In the data rows, the value 128 means zero.
Some points, one per row:
[137. 119. 103. 106. 73. 159. 102. 140. 142.]
[119. 162. 136. 141. 123. 128. 124. 131. 130.]
[116. 103. 126. 114. 117. 168. 104. 132. 136.]
[136. 115. 122. 123. 88. 171. 104. 136. 136.]
[126. 138. 139. 123. 128. 149. 113. 129. 137.]
[114. 172. 151. 159. 173. 98. 158. 113. 109.]
[133. 126. 118. 120. 106. 126. 124. 127. 125.]
[126. 125. 126. 120. 126. 166. 96. 136. 140.]
[127. 118. 121. 130. 130. 114. 139. 132. 132.]
[160. 72. 104. 105. 91. 139. 129. 127. 124.]
[116. 125. 81. 73. 62. 163. 85. 140. 141.]
[113. 152. 142. 142. 156. 133. 102. 133. 138.]
10 more points follow, each with its number after it:
[137. 111. 98. 100. 94. 137. 115. 129. 127.] 0
[125. 131. 139. 144. 153. 110. 113. 129. 133.] 1
[118. 125. 135. 127. 131. 146. 130. 124. 128.] 2
[135. 135. 125. 122. 122. 134. 105. 133. 137.] 3
[123. 145. 134. 145. 143. 85. 172. 114. 106.] 4
[131. 144. 134. 140. 145. 101. 142. 127. 123.] 5
[112. 172. 162. 156. 169. 92. 166. 113. 105.] 6
[133. 127. 115. 117. 94. 186. 81. 140. 140.] 7
[123. 120. 131. 134. 145. 131. 135. 124. 123.] 8
[115. 149. 146. 139. 153. 108. 138. 118. 126.] 9
Which of these numbered points is nearest to each point below, ignoring the direction in which the first points spread most? Its number follows each.
[132. 97. 78. 49. 29. 229. 26. 159. 168.] > 7
[134. 115. 134. 142. 127. 116. 143. 129. 128.] > 5
[125. 126. 126. 122. 115. 130. 134. 130. 129.] > 9
[133. 110. 112. 107. 61. 187. 77. 145. 148.] > 7
[113. 132. 134. 125. 130. 164. 97. 135. 147.] > 7
[124. 150. 143. 158. 175. 63. 193. 103. 99.] > 4
[130. 142. 129. 130. 119. 128. 117. 137. 138.] > 3
[124. 124. 130. 137. 155. 121. 149. 119. 123.] > 8
[124. 150. 135. 138. 132. 113. 149. 124. 124.] > 6
[116. 139. 145. 140. 159. 94. 149. 123. 128.] > 9
[126. 94. 124. 90. 87. 164. 96. 142. 148.] > 2
[126. 144. 133. 139. 131. 110. 150. 126. 125.] > 5
[122. 155. 147. 161. 175. 71. 194. 107. 104.] > 4
[122. 161. 150. 159. 186. 65. 200. 109. 99.] > 4
[138. 104. 109. 90. 88. 195. 69. 147. 158.] > 7
[121. 142. 142. 156. 161. 81. 180. 107. 106.] > 4
